In the rows, zero is written as 128.
Each row of A is roughly a mix of the hidden directions of one of 4 groups.
A:
[[118  98 162 103  99 106 143 134 149 162 116]
 [105 147  84 118 166 120 130 128 151 160 117]
 [104 129 101  98 136 102 101 127 102 167 145]
 [100 142  96 102 125 155 143 114 149 129  85]
 [147 136 112 144  64 141 156 122 133 122 126]
 [150 133 146 112 104 125 144 151 111  79 159]
 [133 132 144 113 157 164 129 139 142  75 145]
 [113 125 147  86 129 126 167  99 118 163 135]
 [124 104 136 118 113 131 155  73 139 160 141]
 [118 176 126 125 166 117 104  88 128 135 124]
 [ 91 143 143 130 107 171  98 128 119 114 100]
 [146 138 114 102 155 107  97 165 156 142 110]
 [128 140 163  96 115 163 166 108 137 147 124]
 [127 131 128 124 124 126 134 171 147 117 188]
 [101 120  93 139 114 112 103 177 131 149 124]
 [130 145 110 119  93 164  85 120 159 128 135]
 [153 158 164 119 160 123 131 135 110  94 152]
 [ 82 143 152 139 107 148 129 126  86 129 149]
 [132  97 105 116  84 129 106 132 133 129 173]
 [124  75 125 107 100 151 150 150 143 130 146]
 [109 106 149  91 124 134  91 143 163 149 113]
 [164 109  82 144 149 103 157 131 123 133 118]
 [102  98 141 146 163 118 122  85 133 140 105]
 [114 126  79 167 120 127 105 157 137 136 150]
 [159 130 167 107 110 148 118 136 116 173 118]
 [137 160 153  90 144  96 119 103 145 117 151]
 [132  98 154 111 126 141 131 151 138  70 122]
 [111 112 126 104 154 110  95 171 103 144 141]
 [168  94 135 157 138 148 118 116 114 110  93]
 [115 152 111 157 128 128  81 171 127 120 120]
 [161 115 114 164 126  88  96 113 131 152 131]
 [135  95 169 123 154 116 140  94 116 161 124]
 [104 125 144 157 158 139 124 152 119 140 179]
 [157 135 132 101 173 122 133 112 166 122 104]
 [145 164  95 101 113 119 120  92 116 156 139]
 [132 137 125 113  70 151 128 146  92 113 128]
 [101 160  89 153 152 135 117 135 147 135 160]
 [ 82 120 157 137 158 157 147 122 127 148 151]
 [134 128 142 170 148 103 103 105 120 168 113]
 [139 143 139 124  88 160 104 147 134  89 149]
 [142 140 102  89  82  93 126 128 115 125 129]
 [128 100 134 112  82 114 100 139 115 119 167]
 [ 85 133  99 122 117 111 142 153 158 161 140]
 [102 107 147  88 125 148 147 128 121 113 173]
 [160 160 126 148 160 108 147 153 120 151 154]
 [ 91 153 123 126 118 183 112 111 149 130 129]
 [140  91 148 128 136 121 137 154  72 123 140]
 [119 127 170  90 117 134 137 116 112 175 127]
 [127 104 118 143 151 157 103 139  76 110 140]
 [141 121 135 121 123 175 134  79 122 114  99]
 [121 147 103 120 160 130 158 121 165 103  97]
 [138 155 109 148 149 123 158 126 117 156 175]
 [151 127 161  97 131 113 132 120 116 116  74]
 [128 124 133 130 143 119 102  87 122 168  86]
 [133 154 155 135 140 137 110 157 121  79 101]
 [102 112 114 147  91 165 127 115  91 133 114]
 [122  95  91 122 134 123 122 140 166 139  86]
 [128  88 102 168 103 123 115 161 127 111 122]
 [164 106 129 138 128  92 154 144 125  84 126]
 [ 85 171 123 125 124 148 136 100 142 148 149]
 [133 135 120 110 149 114 130 182 172 132 114]
 [137 156  96 155 137 152 129 128 117  94  88]
 [114 164 132 147 140 128 135 125 153  96  79]
 [151 131 170 134 110 139 131 178 127 153 116]
 [145 123 153  93 123 110 135 135 152 118 181]
 [150 101 153 110 132 150 111 146  80 118 148]
 [148 108 175  95 103 137 138 111 153 140 115]
 [125 127  95  82 113 124 115 116 143 103 166]
 [169 102 147 146 144 141 121 110 104 103  95]
 [112 156 139  77 143 144 151 114 147 136 102]
 [ 96 142 134 155 103 153 160 124 138 163 151]
 [ 93 128  80 126 132 151 115  96 121 131 155]
 [141 104 168 109 138  96 118 157 160 121 111]
 [ 87 112 125 114 137 163 143 138 147 160  98]
 [119 153 163 139 108 113 164 125 136 129 173]
 [158 107 116 171 149 124 121 169 122 108 116]
 [ 96 148 153  92  99 131 150 133 118 147 159]
 [104 137 157 109 100 169 145 146 105 148 112]
 [166 121 181 155 125 125 118 120 104 110 122]
 [109 101 141 117 128 152 155 151 117 118 180]
 [145 135 150 172  98 160 135 133 133 147 160]
 [ 83 124 142 146  98 142 136 125  83 138 144]
 [ 83 141 122 140 151 173 112 111 140 146 141]
 [159 133 120 168  97  94 150 130 141 107 141]
 [107 101 158 126 111 121 132 151  92 161 101]
 [ 80 132 151 125 135 112 118 154 153 132  89]
 [ 96 102 142 166 134 151 140 139 115 164 108]
 [125 143  80 128 134 122 121 143 114 157 175]
 [ 96 145 111 131 109 126 100 162 115 148 168]
 [161 140 140  91 137 109  97 169 125 118 140]
 [129 108 179  99 124 106 107 153 148 131 146]
 [122 108 136 131 178 123 116 169 147 153 115]
 [132 117 150 167 140  97 121 107 138 173 114]
 [100 132 115 169 136 152 120  91 138 161 114]
 [161 121  99 109 163 123 130 140 101 143 166]
 [136 102 147 132 100 113 118  92 129 177 115]
 [122  91 144  87 115 107 130 158 113  97 138]
 [110 148  86 112  85 116 108 153 117 143 131]
 [112 116 149 106 141 151 143 135 142  72 150]
 [118 110 121 119 146 156 148 121  80 140  89]
 [ 87 118 153 102 150 166 136 113 127 144 151]
 [124 102 171 100 148 148 123 135  84 125 128]
 [167 165 125  96 141 146 123 101 136 100 135]
 [103 101 132 146 149  95 140 104 114 172 132]
 [107  83 158 103 129 129  99 130 113 154 109]
 [128 123 102 149 158 150 170 117 145 131  91]
 [126 125 144 165  96 122 152  81 110 125 145]
 [ 97  97 140 174 147 146 126 163 133 131 123]
 [133 156 127 100 124 121 140 105 148  99 178]
 [103 163 113 122 105 142 147 114 138 135  77]
 [108 146 139  79 110 154 158 114 137 103 139]
 [103 122 145  84  91 108 118 143 108 120 154]
 [ 94 114 114 161 143 112 145 137 114 167 156]
 [ 71 160 143 123 128 118 110 148 150 143 130]
 [172  97 169 128 110 116 140 115 136 102 124]
 [146 141 104 152 139  98 115 147 147 139  79]
 [116  83 118 126 135  95 111 137 100 159 106]
 [122 130 148 109 105 110 156 124 181 152 144]
 [122 121 111 101  79 123 120 107 109 168 128]
 [157 159 111 133 177 116  97 133 131 114 112]
 [113 137 128 136 160  68 107 135 115 148 130]
 [117  96 163 113 158 131 155  93 123 128 153]
 [130 148 130 131 162 184 110  98 142 123 130]
 [135 113 178 114 126 102 118 147 165 113 108]
 [138  97 140  98 110 132 151 158 143 125  83]
 [128  92 143 111 127 120  95 135 131  95  84]
 [131  98 154  76 106 106 126 109 115 137 142]
 [157 113 123 168 110 109 121 129 103 107 169]
 [143 121  93 186 139 140 107 144 133 117 120]
 [120 140 128 183 123 120 125  84 105 144 122]
 [126 132 124  96 106 157 152 146 110  78 124]
 [112 117 155  76 106 148 145 124 119 155 111]
 [124 123 159  66 110 132 148 107 134 134 130]
 [157 119  77 130 118 167 123  99 122 133 121]
 [ 94 100 135 108 126 141 139 161 119 108 171]
 [112 157 127 177 108 137 126 162 134 133 157]
 [176 125 120 111 116 146  88 137 159 110 128]
 [122 132  84 138 126 146 122 120 142 171 167]
 [152  99 142 138 172 119 121 149 104  94 119]
 [134 157 138 165 129 106 148 115 114 106  83]
 [128 186 144 124 162 113 134 127 145 107 145]
 [145 105 103 167 111  95 139 101 125 128  98]
 [ 95 119 124  94 146 162 110 124 103 162 137]
 [153 141 143 122 112 119 131 177 109  90 149]]

In each list below, two rows fit none of the groups, and each other row fits one group, some only roughly. Which are they? Name them in the order they come.
  Z621: [129  92 114 166 155 145 102 166 119 126 127]
  Z13: [124  96 116 133 158 133 136 129 116 163  78]
  Z246: [135 150 133  91 157 134 109  94 105  97 145]
  Z956: [120 190 129 144 114 113 107 111 125 149 148]
  Z862: [133 154 131 178 135 108 158 149 131 103 106]
  Z659: [ 95 105 126 180 136 122 127 154  98 130 135]
  Z324: [135 132 135 162 169 109 135 175 146 113 125]
  Z164: [121 169 143 171 139 114 163 135 123 112 106]
  Z208: [108  69 107 160 126 143 136 134 113 124 141]
  Z307: [112 144 145 155 114 173 152 114 134 107  95]
  Z586: [141 141 166 167 123  92 126 142 131  96 139]
  Z854: [147 156 147 128 128 161 141 130 147  78 107]
  Z474: [145  93 153 114 101 136 123  90 131 111  94]

Z659; Z307
  Z89: [104 146 115 117 142 119  92 171 132 151 159]
  Z735: [125 129 158 141 154 168 131 149 148  85 123]
  Z608: [155 148 136 124 169 144 136 104 143  83 138]
  Z498: [122  95 127 102 128 155 120  72 115 138 139]
  Z59: [132 136 136 115 119 154  66 148 115 150 112]
  Z379: [126 146 114 148 127 173 107 145 151 165 105]
  Z600: [111 112 144 140 175 110 161 113 109 159 131]
  Z466: [113 150 132 142 179 157  97 141 150 118 124]
  Z349: [114  97  94 129 156 149 157 115 151  96 126]
  Z238: [118 115 116 124 113 114 175 114 150 141 175]
  Z317: [104 140 123  93 128 113 126 151 140  89  86]
  Z905: [136 162 195 128 121 130 142 121 126 135 136]
  Z672: [ 87 131 168 122 140 163 156 141 117 117 144]
  Z407: [132 154 119 114 113 151 174  95 137 125  96]
  Z938: [124 144 141 162 120 171 132 104 154 160 111]

Z600; Z407
  Z595: [146 179 111 132 108 122 110 116 106 137 166]
  Z607: [115 164 173 113 143 129 158 118 144 152 112]
  Z994: [102  89 101 148 125 119 110 153 104 161 136]
  Z373: [118 115 146 133 132 117 176 127 159 102 165]
  Z658: [115  89  95 132 125 154 152 131 131 127  83]
  Z54: [137 140 177 159 110  91 130 138 131 137 152]
  Z200: [121 104 131  94  98 166 167 117 115 114 128]
  Z222: [127 107 133 165 135 114 136  71 130 152 136]
  Z229: [168 154 114 117 152 109 148 109 145 132 167]
  Z372: [121 159 150  94 131 166 122 123  86 133 118]
  Z98: [159 111 120 185  95 123 110 132 120 132 130]
  Z794: [137  89 130 143 113 148 117 138  73 108 134]

Z595; Z98
  Z685: [122 150 114 143 131 127 134 191 121 145 157]
  Z436: [113 158  95 118 105 121 129  74 142 121 120]
  Z412: [137 135 126 137 146 117  73 132 113 173 119]
  Z765: [118 117 142 115 163 113 152 105 156 135  83]
  Z587: [105 111 128 107 159 113  99 130  83 129 156]
  Z315: [120 126  85 129 143 124  89 138 162 161 132]
  Z393: [128 121 146  80 111  91  98 114 149 128 143]
  Z793: [114 120 149  90 131 129 115 140 113  99  77]
  Z139: [107 150 165  84 147 113 147 130 132 135  99]
  Z736: [ 92  88 147 133 124 134 132 152 102 131  89]
  Z899: [137 107 141 156 118 122 103  99 112  94  87]

Z587; Z899
  Z477: [157 142  75 157 111 143 137 105 116 116 125]
  Z971: [147  99 108 157 125 116 109 133 178 152 120]
  Z157: [119 105 104 136 140 137  99 135  96 177 111]
  Z99: [107 123 130 112 112 101 111 169 114  98  92]
  Z316: [153 130 161  94 146 135 140 167 100 109 124]
  Z178: [104 154 132 113 134 104 128 159 131  78 104]
  Z880: [136 113 155 143 119 136 156  81 138 109  92]
  Z963: [ 89  85 150 145 167 127 121 142 128 114 122]
  Z415: [ 94 106 110 116 157 147 152  87 147 127 113]
  Z679: [161 124 132 126 153  78 145 125 126  90 117]
  Z532: [115 115 147  76 108 107 154 112 117 134 155]
  Z446: [149 111 164 153  91 112 147 126 125  92 118]
  Z108: [105 126 113 171 140 127 146 160 136 158  96]
  Z464: [133 127 115 137 139  99  64 141 106 139 134]
  Z174: [165 160 156 166 113 123 128 110 123 140 101]

Z316; Z174
  Z573: [123  95 116 106 151  96 114 112 114 173 120]
  Z630: [142 118 116  70 149 123 140 131 143 153 101]
  Z483: [125 125 142 127 121 126 142  73 109 101 166]
  Z96: [125 156 148  89  97 161 113 138 141 100 125]
  Z524: [135 164 141 161  99 121 145 116 118  97 160]
  Z903: [119 107 113 146  86 148 173 131 128 100 131]
  Z764: [ 90 150 127 147 116 148 174 128 123 103 107]
  Z660: [123 105 123 151 122  89 181 119 122 109 143]
  Z762: [168 119 121 155 103  88 126 149 145 147 111]
  Z933: [133 126 145 109 136 124 166 110 179 146 103]
  Z367: [120 102 119 152 121  97 179 124 123 102 148]
  Z876: [157 130 123 139 156  84 142 142 107 156 100]
  Z991: [109 119  66 130 164 128 124 128 132 144 114]
  Z535: [132 126 121  98 136 112 105 151 138 159 179]

Z630; Z876
  Z435: [143 179 145 114 155 130 137 101 135 114 159]
  Z51: [131 121 119 133 157  71 105 117 116 160 125]
  Z967: [132 120 100 151 172  89 123 116  99 113 124]
  Z322: [130 115 141 132 110 107 179 120 171 106 130]
  Z332: [130 129 162 154 104  87 101 153 125 128 154]
  Z739: [136 120  99 131 173  91 119 139 131 138 166]
  Z888: [120 146 144 124  78 151 154 152 102 104 130]
  Z707: [109 165 151 139 157 114 129 164 106  99 121]
  Z648: [159  66 109 120 127 125 134 135 120 147 109]
  Z823: [131 109 162 145 131 103 176 100 131 113 110]
  Z406: [131 134 135 141 167 163 124 150 176 119 141]
  Z493: [121 173 144 160 155 155 155 128 119 148 116]

Z739; Z406
  Z540: [136 109 104 118 160 118 162 104 150 144  91]
  Z95: [147  98 121 159  99 115 130 166 143 146  99]
  Z628: [136  99 174 105 106 157 104 115 118 127 147]
  Z988: [117 146  93 112 139 153 152 114 166 163 135]
  Z122: [136 164 172 143 114 129 131 121 130  80 135]
  Z890: [120 103 152  85 115 138  78 122 134 126 137]
  Z158: [127 165 133 135  98 167 131 167 150 114 134]
  Z218: [121 108 121 109 147  92 158  97 111 123 165]
  Z767: [119 132 113 166  87 111 136 124 171 124 108]
  Z203: [ 98 137  82 111 125 141 153  88 113 138 124]

Z890; Z203
  Z460: [126 102 133 150 128 106 144 189 128 110 141]
  Z790: [136  77  92 110 105 147 112 120 147 122 115]
  Z118: [119 119  83  88 156 120 131 101 149 144 121]
  Z351: [113 136 103  98 151  95 156 140 156 158 121]
  Z171: [108 120 123  90 160 154 133 171 139 112 140]
  Z263: [138 166 173 152 117 123 107 146 131 119 159]
  Z733: [129 150 137 115 140  90 175 145 122 123 163]
  Z172: [120 162 143 112 105  75 128 135 154 144 140]
  Z800: [107 112 123 105 128 179 103 121  93 134 108]
  Z137: [161 140 123  65 134 132 114 112 120 113 138]
  Z980: [129 134 129 132 103 140 131 126 172 175 162]
  Z42: [170 157 109 138 123 151 129 115 105 100 160]
  Z632: [182 147 132 114 149 136 104 135 149  98 138]
  Z961: [138 160 116 168 168 117 141 126 158 127 109]

Z351; Z172
  Z226: [180 115 128 124 153 109 121 120 126 162 158]
  Z968: [156 136  91 148 117 165 122 127  87 110 126]
  Z723: [120 147 135 115  98 160 131 165  99 105 155]
  Z669: [136 112  87 151 138 115 133  94 172 135 118]
  Z858: [171 125 156 106 123 149 123 116 100 111 164]
  Z160: [122 151 154 104  86 136 106 133  93 154 137]
  Z123: [133 136 127 149  74 163 138  99 146 127 113]
  Z198: [147 148 124 136 102  74 147 129 127 122 164]
  Z549: [110 121 124 132 155 144 151 132 126 170  79]
  Z776: [122  79 115 164 118 101 152 137 118 151 135]
  Z11: [138 120 148 168  87 100 147 140 115 106 145]
  Z702: [127 105  79  91 126 157 143 114 127 114 110]
  Z840: [148 144 120 130  76 101 146 115 139 139  93]
  Z211: [133 143 159 169 139 105 160 160 131 108 124]

Z226; Z198
  Z596: [162 153 128 155 136 125 103 125 137 157  84]
  Z676: [118 145 132 114 136 117 142 138 146  75  85]
  Z986: [100 153  78 134  97 153 134 113 120 120 115]
  Z237: [139  86 103 128 101 124 112  89 102 149 124]
  Z811: [135  80 168 132 132  93 112 141 145 141 123]
  Z173: [121 110 126  88 181 128 134 127 120 146  98]
  Z353: [125 136 168 155 116 160 141 169 124 116 151]
  Z306: [126 127 105 142 173  73 139 118 134 133 137]
  Z910: [117 175 128 150 120 125 166 138 136  89 136]
  Z548: [146  97 157 139 105  99 125 113 132 156 166]
  Z320: [127 126  81 131 114 142 148  93 113 162 150]

Z811; Z353
